rotation steps, each row followed by its count of steps:
The counts run from 0 to 202.
[  0 -26   3 -15  -1   4  19  23  -5  13 -14  55   0 -36 -26 -29 -16 -25
 -14 -19   5  -1 -46 -14  20  57   8 -28  -5  30 -14  -7  39  -8 -32  -9
 -25  19 -16 -22 -13   1  -4  -5   9  16   2   7   2 -30 -13  17  -6 -16
 -18  51  24 -10   7 -30  18  22 -28  16  38 -28   7   9  12 -29  11 -20
  20 -31  11  51 -23  29 -20   6 -11 -15   8 -15] => 69
[  4  35   6  12  25  12 -19  20  -7  -1  25  15 -17 -20 -39 -36   0  -5
 -14 -14 -18 -18 -25  13  59  41 -32 -14  24  10 -11 -33  12  -3  25   5
 -25  10   1  12 -34 -12 -14 -53  14  15   9   5  47  14  44 -26  19 -21
 -23  23 -29   0  11   3  43  17 -15  30  24 -15  14  21   0 -15  27   7
  13 -18  -4 -14  -4   3 -11  20   8   9  33 -31] => 137
[  8  12  12  35   7 -17 -19  43 -29  11  27  -7  -9  15  26 -22 -33  16
 -16 -19  22  -5  -7 -15  20  -2   1  -3 -33 -17   3  19  10  32 -37  11
   5   1  21   3   3 -11 -22  -4   7  16   8   6  17  -6 -23  25  -6 -13
 -19  37  11 -14  12  11  13  25   5  45  -6 -25  17   9  60 -52  25  -2
  11 -35   1  38  -6  30 -34   6  46  -9   6  24] => 85
[  2  15  53  -3   0 -24 -13  29 -28   2  -1  19  -4   0 -12 -25 -14  22
 -20  -4 -10 -47  15  10   5 -19 -34   1  31  -9 -25   4  -8   7  21  31
 -21  30  -1 -10  28   7 -31 -23  27  54 -13 -28  22  -9  34 -18 -20 -50
   2  15  -4 -55   4 -10 -10 -23  -8  29 -16   4 -18  20  21 -19 -39 -17
  -8  -7  34  25  25  14 -54  11 -12  38  -2  21] => 160
[  5  40  38  10  -3 -12 -30   5 -21   0  11  21 -11   2   3  -4   9  14
   7  32 -19   6 -30  21  10  35   2 -15 -28  21   2   2  19  24  -6  10
  -6  -2  16 -17  23 -24 -31 -28 -14  20 -34 -12  41   4   3   7  14 -26
  -9  52  39 -26 -12   0  24  11   0  22  22  38  -1 -20   7 -67  14  23
  26  22  -2  20 -19  22 -36  -8  -6  -1  18  20] => 104
[-16 -25  11 -15  13   4  20  -5  -8  38  11  57   3 -18 -27 -10  -9  13
 -40 -36  40  15 -25 -12   9  47 -15 -16   2 -31 -14  16 -18  11 -30  13
 -31   4   5 -14  36 -24 -28   7  12  -3  26 -24  12 -21   4   9 -30  -2
 -32  15 -39 -21  20 -31  -5 -14  -6  49  11 -25 -28  35   1  -4  -4 -11
  12 -14  -6  46 -18  44  -4  26 -25  12  29  -2] => 187
[  3   9  43  -6  11 -13 -10  41 -29   7  -6  21 -21   7 -12 -12 -24  17
  -3 -29  26 -38 -11  22  -5  12  -7  -1  14 -38  -8  18 -26   8  20   4
 -10  22  -7 -21  15 -15 -49 -17  20  33   2 -37  18 -19  38 -43  -7 -57
  -3   6  -4 -33  13 -22   5 -25   7  56  -3 -16 -21   2   0   0 -15 -26
  -2  12  30  19  -8  28 -37  -9  -4  10  15  13] => 169
[  0 -11  43  -3 -21 -30 -19 -10 -30  20  -5  37 -11   9 -26 -12 -42  30
 -34   1  45  -3  -7  10 -13  30   9  -4  -6 -15  -3  42   5   7   8  29
 -15  16  40   1  26  -8 -41 -13  17  -4  11 -11   8   1 -33  40 -19 -20
 -17  12 -21 -19  -4   2  18   7  -5  36 -11 -20  -1   9  18 -27  -1 -13
  27 -15  25  25 -41  63 -19  -9  -5 -34  -1   5] => 199
[ -3  29  19  20 -11  -9 -32  38 -11  20  21   1  -9  12  12 -11  -2  15
  -6  -2 -14  20 -26 -12   8  12 -11 -28 -25  -4  16  -1   7  22 -13  26
   6  -5  37  -1   2 -36 -27 -11  16   8 -16   5  41  -6 -11   0   4   7
  -1  44  28 -20  30  25  19   5   9  33   8 -10   2  15  56 -81  21  13
   3  -8 -23  34 -10  29 -34  -2   3 -15   9  24] => 94
[ 15   3  55 -10 -16 -25  -7 -16 -18  21 -16  50  -7 -11 -31 -47 -45  13
 -23  -7  -1  -1 -12  44  -8  -5  -8  14  17  -2 -35  43   5   8  17  39
 -18  22  15  -3  21  -1 -14 -37  11  14   4   0  35   4 -22   1 -25 -34
  -3  16  -5  -3 -23  -1  13   4  -5  21 -22 -18   5 -16  48 -31 -18 -23
  14 -13  56  -1  -3  22 -28 -25 -11   6   2  26] => 37
[ 10  28   9  38  46 -20   1  20 -30  17  18  22  23  19  16 -12  14  -7
  -9   9  -3 -14 -22  13  -1  47   7  -4 -37  -8  21  -6  22  47 -15   5
 -14   2  11  10  13 -23  -3 -21   5   3  13   0  56 -15  13   5   0 -10
 -14  62   2 -32 -10 -40  32  51 -17  21   8  15  30 -10  -2 -40   9  -9
   9 -19 -17  -2  -9  28  -5  -3 -16   0  31  34] => 115
[ -9  -1  38  -2  10  19 -19 -27  -4  28   3  39 -13 -10 -19 -51 -38   9
 -49 -23   7 -23   0  13   5  -9 -25 -19  25  17 -21  -5  -3  -4  -3  46
 -22  37  23 -29  12 -12 -27 -40  35   9  16  -7  14 -12   4   6 -17 -12
 -17 -10 -49  -8  -6 -19  13  -7 -29  16  -1 -15   3  15  39  -4 -36 -13
  34 -22  43  12  -3  23 -52  12  -8  33   1  37] => 33
[-16  -7  43  -8  17 -10   3   2 -28  32  11  24  -9 -13 -49  19 -34  28
 -41  17  37   5   0  -2 -15  32 -28   5  -2  -9  -7  52  19   9  -1  35
 -33  20  14 -23  56 -15 -39   2   5  14   6 -23  10   9  -6  14 -19 -20
 -39  24 -10 -44  -6 -11  -6   5  -6  41  -7 -21 -23  36   4 -34 -10  14
  10 -18   7  60 -10  45 -16   7 -24 -24  10   4] => 190
[ -7  18 -11  27  50  18  -3  35  -1  -1  24  22 -13  21 -20 -31  -1   0
  -9 -14  -9 -15 -30  -5  36  47 -37 -13  18   8  19 -47   6  -3  24  12
 -19  -5   1  17 -10 -21 -11 -49  39  12  35   4  36 -27  23  -4  22  -7
 -26  35 -17 -20   6 -11  20  23 -21  41  10  -5  13  -2   6   9  -2  11
  13 -49 -11  24   8  36 -21  31  -8  15  13   0] => 128
[  0  59  23   2  26  -2   2  24  -5  10   5  10 -11   1 -54 -18 -22  17
 -16 -11   4 -24 -11  44  17  42 -25  16  32  -7  -5   9  21   4  22  -7
 -18 -12 -17  18   4 -16  -9 -44   4  10  41   6  14  27   5 -14  24 -40
 -24  46   0   0 -15  13  30  30  -6  50   8 -16  26  -2  -3 -17  25  -5
  15 -21  20  -4  -6   3  -7  15 -14   5  21 -20] => 135
[ 15  17  52 -18 -15 -12  -4  13 -26  19  -4  31   1 -14 -31 -42  17  -5
 -36 -16   8 -43  10  25   8   2 -14   2  54  -2 -43   3  12  10   2  23
 -31  24   2 -21  -3  -5   4 -17  14  36  34 -41  26 -16  12 -20  -8 -31
 -20  27  -8 -29   4 -11   2 -11 -29  17  10  -4  -1  27  11 -25 -18 -14
  -7   1  24  12   5 -12 -23  20 -33  51  20   9] => 156
[  5  14  31  21  27 -17   8   3 -17  32  19   7  -6 -17 -26 -25 -27  25
 -32  -9  14  15 -15   0  28  39 -33  11 -15 -35   9  11   0  25  10  17
 -31   5   6  -3  30 -36 -39 -16   1  -4  -5  -6  55  29  20 -20 -25 -17
 -30  23 -52 -13  19 -13  28  22  12  24 -29 -33 -15  17  19 -18  30  -3
  17 -19   3  12   2  35  28 -14 -21  -7  34   2] => 17
[-18  38  -4  24  43   6 -23  20  -9   2  27  11   7  25 -26  -6  -1  -6
 -20  -5  -6 -46 -22  10  10  41 -27  -3  34  -3  17 -27  14  12  14   6
  -8   0  -6  17   9 -21  -5 -47  39   2  62 -19  23 -12  14 -27  23 -20
 -25  40  -7 -13   2 -20  28  23 -26  38  17  -7  28 -12   4  11   0   6
   2 -46  -6   2   7  17 -37  29 -19  19  13   8] => 127
[ 28 -16  27 -11  22 -11   0  40 -10  11 -12  19 -14 -21 -15  -7 -43  21
  10  -6  -8 -24 -27  17  23  -2   5  11   3  -4  22   8  28  18  -1  19
   2  31 -40 -25  16   7 -37  -6 -15  56 -22  -2  26  -4   8 -50 -11 -74
 -28  23  13 -38   7 -15  14  -1  19  43   2 -15  -4   7   3  -2   5 -28
  11  27  12  33   9  27  -3  23  19   2  20   8] => 172
[ -9  -7  23 -29  -9  -2  -4   8 -17   0 -10  38 -14 -31 -27 -13 -13 -17
  -9  -4  19  -3 -38  -7   8  49  11  -2   9  23 -18  14  33 -24  -7 -19
 -40  24 -18 -28   7 -15  -8   6  12  18  11 -25 -20 -30   7  29   7 -12
  -4  39  10 -20   1 -30  21 -10 -32  22  36 -19  -4  -7   0 -33  10 -17
  17 -32  18  54 -41  25 -38  19   9 -23   7 -26] => 70
[ 27 -20  26  -4  -8 -23 -16   7 -16   7  -7  34  -7 -17 -19 -56 -26 -13
 -13 -17 -16 -12 -32  13  10   1  -8 -17  16  25 -13  12  26   3  22  50
  -3  27  13 -10 -10  13 -16 -23  -1  14   5  12  50 -26  10 -24 -31 -37
 -32  31   1   5   9  -5  36  18  -2  12   9 -29  20  -4  31 -38 -10  -8
   8 -25  22  -7  -3  29  -5 -17  -2 -20  16  30] => 39
[  3  35  27  -5   8 -17  23  11   9   9  15  25  -6 -21 -18 -53 -26  33
 -10   6 -16   9  -5  39  63  17 -21   9  -6   2 -14  -3  28  21  11 -12
 -38   6  -7   8   4 -10 -31 -37   8  17 -37  17  38  47  23   6   6 -42
  -5  27 -19 -29 -12  15  10  13  11  28 -18  -3  -5  24  20 -23  28  -7
   9   2  36   1  13  -1 -13  34  36  25  22 -18] => 142
[ 28   0  12   1  30 -17 -14  13  -6 -10  -7  26 -19   2 -51 -15 -18  11
 -24   9 -15 -20 -35  -5  16  38  -4  -3  17  20  19 -28  23 -13  12  18
 -27  14 -41 -18  15 -27  -8 -18  -1  25  24 -33  23 -12  -5 -29   6 -30
 -46   5   9 -26   5 -37   6  10  -9  41  20   6  11  -7 -20  17  -7 -21
  13  22  11  37  23  11 -34  50 -10  45  17  12] => 2
[  5  31  24   4  36   9  -7 -17  -9   8  13  41  -4  32  21 -35  25   4
 -12 -12  28  -3 -18  25  16  42  21 -19 -32 -26  -1 -25  -4  35 -28 -13
 -14   2   8  -8  17 -39 -19 -23  15   9   6 -22  37 -19   6  21   4   2
  -2  32 -18 -17 -13 -36  10   7 -16  27  39  34  11 -25  -9 -12   4 -15
  35  13   3   7 -28  18 -39   6   1  41  44  22] => 110
[ -7  50  25  11  -5 -12 -39  19 -21  27  18  -8 -13  41   1 -14  -3  27
 -27 -24  13   6 -10   6   6  17 -10 -42  -7 -25  -2  18 -18  26 -19  14
  -6 -22  32   0  16 -45 -33 -17  17   5  20 -25  24 -18 -19  19   1  -1
  -9  37  19  -4  11  25   6 -13  16  52   1  -2   2  -7  68 -72  17  -1
   8  -6 -22  41  -5  47 -42   1 -15   5   8  16] => 93
[  4  21   6  23  32 -22  -9  16 -19 -15  36  19   3  15 -27 -17   1  16
  -9  29 -12 -17 -37   7  27  52 -26   7  14  25  20 -14  48  12  29   6
 -18  -7 -20  22  28 -25   5 -26  -1  15  26  -8  46 -12  13 -11  13 -27
 -26  64  23 -31 -10  -6  14  37  -8  27  -6   1  18 -14   5 -16   1   6
 -10 -55 -14  23  28  26 -18  22 -13   0  12   0] => 125
[ -2 -19  38  -8   2   9 -13 -22 -23  14  -6  34  -5 -18 -49  14 -30  12
 -53  -1  24 -10 -11 -13  -1  13 -15   2   4  24 -11  12  33 -16 -13  47
 -16  32   0 -28  18 -13 -29 -12   3  25  20 -15 -15   1 -25  17  -2 -21
 -50  14 -25 -16  -8 -23  21   6 -25  31  28 -25   5  21 -11 -15 -15  13
  31  -1  19  48  -2  24 -19  35   5   1   0   4] => 194
[ -6 -17  45  -1   5   4 -17 -35  -1  15  17  37 -20 -26 -29 -37 -33  -5
 -49  10  -8 -28  -8  25   8 -12 -20 -12  20  27 -27  -7  11 -18   5  48
 -18  39   6 -35  15  -7 -14 -41  13  23  -5  -8  25  -9   5   2 -12 -22
 -38  -4 -37 -14  -4 -15   4   3 -30   4  11 -12 -12   4  20 -18 -30  10
  32 -24  36  11   5   1 -44  20   4  21  -2  11] => 32
[  1  41  17  16  -7   1 -49  27   2   6  28   1  -5   4  -1  -1 -10  19
   3   8 -28   8 -33 -10  19  16 -14 -23 -26  20  13   6  23  13 -22  28
  13  -5  16 -20   9 -24 -26 -14  -6  25 -25   3  35  -3 -15   9  19  -9
 -20  55  53 -18  16  31  12  -7   9  30  20  10   3  -7  53 -77  24  21
  16   3 -27  42   7  31 -39  24   3 -13   5  14] => 95
[ 18  19   8  26  39 -15 -10   8 -34 -12  41  11   8  13   7 -26  22 -15
  10  29 -15 -21 -21   5  14  45   5  -3 -25  25  24 -14  56  39  -5  13
 -12  10 -12  -2   0 -11 -11 -20 -10  14  14  -4  59 -22  14  -2  10 -11
 -31  53  12 -38 -13 -37  22  48 -25   7  15  14  29  -7  -5 -28   6   7
   1 -21 -14  11   1  11  -3  20   1  12  36  17] => 116
[ -3 -14  13   6   6  -8  -2  45 -18  14  -1  38 -25 -11  20 -22 -31  -8
  -3 -15  33   3 -24 -37  25  29  -1 -21 -26  -6   1   5  12 -18 -12 -17
 -20  26  19 -17  -5   6 -31   3  29  30 -17  -3   2 -22  16  28   7  -7
   9  28   1 -26  -1 -28  22   5  -9  34   7 -23   3  15  15 -53   3   2
  29 -53  15  53 -45  54 -49   0  15 -44   6 -11] => 73
[-14  34  21  10  37  24   8  29  -8  20  10  19 -17   7  -6 -40 -24  24
 -20 -25  -4 -12  -6  24  44  11 -33  -7   9 -34  -2 -29 -23  15   8  -8
 -19  -2  26  16   3 -15 -32 -40  48  18   4  22  25  37  30   5  14 -21
  -7   7 -50 -11  -1  12  27   2   6  50 -10  -8  -1  21  12 -14  29 -14
  31 -15  23  -3  -9   9 -29  20  19  35  31  -3] => 140
[  2  51  42 -13  -6  10 -26  -8  -7  17  -9  34 -18  29 -14 -20  14  17
  -6 -17   7   2 -14  20   5  43  17 -25 -18  -9 -17 -16 -21  20 -14  -8
 -11  -3  14 -27  21 -48 -21 -34  23   8   3 -25  18 -20 -10  19  19  10
   3  21  -2  -9  -2  -6  21 -19  -8  44  34  36  -5 -20  28 -59  13 -13
  26  18  -4  14 -22  28 -57   9 -10  23  13  21] => 101
[ 24 -11   3   5  13 -24  -6  22 -11   7 -10  33 -17   5 -34 -36 -10  28
 -11   3  -7   2 -37 -17  24  61 -12 -17  -5 -13  32 -27  -9 -10  43   3
 -27  -4 -23  -3   7 -29 -42 -15  14   7   5 -27  39 -12  30 -33  -2 -23
 -22   4 -25 -17  21 -30  17   2   3  46 -11   3 -13   4 -11   6  13 -20
   5   3 -11  30   9  43  -2   5 -16  13  23   6] => 5
[ -9  10  31  14  43  11   1 -19 -20  16  18  -6 -11 -30 -39  -7 -38  14
 -42   2   3 -31   3  17   5  13 -44  38   8  -9  -3   3  23  13 -20  44
 -34  20   4 -14  42 -29  -9 -31  -8   9  31  -3  20  40  -7 -31  -8 -20
 -55  12 -43  -5   1 -15  27  28  -6  15   7 -32   6  24  11 -25  17  -6
  23 -15  15  15  -2  13   3  26 -16  12  23   2] => 20
[  3  10  25  10 -12 -19 -42  14 -37  -3  41   1 -29   8  20 -18 -17  30
   3   1  33 -18  -7 -10  27  27  17  -1 -17 -12  -2  38  13  16 -20 -18
 -20   7   2 -18  12 -12 -30  -6  -3  17   0 -19  13  -8  -3  26   7 -20
 -10  11  14 -26 -12   6   2   4  -3  18   1 -10 -13   4  48 -62  14   8
  16 -38  13  59 -13  36 -51  21  51 -13   3 -21] => 83
[-30 -27  34 -10  13   4 -13   3  -1   7  21  16 -25 -28  11 -13 -17 -17
   6  -8  -6 -24 -44  11   9 -10  -3  -7 -13  -7 -33  13  -3  18 -31  -1
  -3  35 -23 -44  43  -9 -15 -11   3  39  -9  -4   9 -29  36 -21 -16 -38
 -21 -15  -6 -20   7 -19   1 -26  14  27  28  -9 -23 -13  37 -24 -25 -28
   0 -40   1  25  -6  11 -33  21  29   8  25   1] => 53
[-11  44  29   5  30  15  -9  14  -3   2  17   8 -34   0 -14 -31 -18  19
 -31 -14  -4 -25   3  23  38  24 -37   1  21 -29 -12 -26 -17  -5  15 -18
 -25   3  11  -1   4 -31 -22 -51  39  28  11  -1  16  21  33   0  31 -29
 -18  10 -36 -15  -7   3  14  -4   1  36  10  -6  -7   8   5 -15  28   3
  27 -22  31   5 -15   3 -42  32  13  30  20 -34] => 139
[  3 -18  44   2  -4 -23   5 -27 -15  30  21  30   8 -31 -28 -48 -20  18
 -45  24 -13   6 -21  17  23  19 -28   8   6  15 -19  26  21   1  30  51
 -27  21   9 -16  32 -13 -17  -2 -11   9 -28 -13  51  18   0   8 -20 -24
 -31  23 -25 -23   2   8  -2  17  -9  -4 -26 -20 -12  17  49 -47   4  -4
   6 -36  13  19  11  33  -4  10 -17   4  11  -1] => 27
[  0   5  47  -6   3   2 -39  -5 -23   5   1  21 -30 -15  -8 -48 -46  -9
  -8 -32  15 -51 -25  26  -7 -11  -9  -1  25  12 -25  15  -5  -3   2  37
  -7  33   6 -29   0   1 -10 -47  13  27  30 -11  16 -26  23 -24  -8 -37
 -27  -8 -10  -6  -5 -25  33   2 -16  15  17 -19   9 -20  26 -27 -31 -17
  20 -14  43  -9 -10  18 -47  -2  20  -2   8  15] => 41
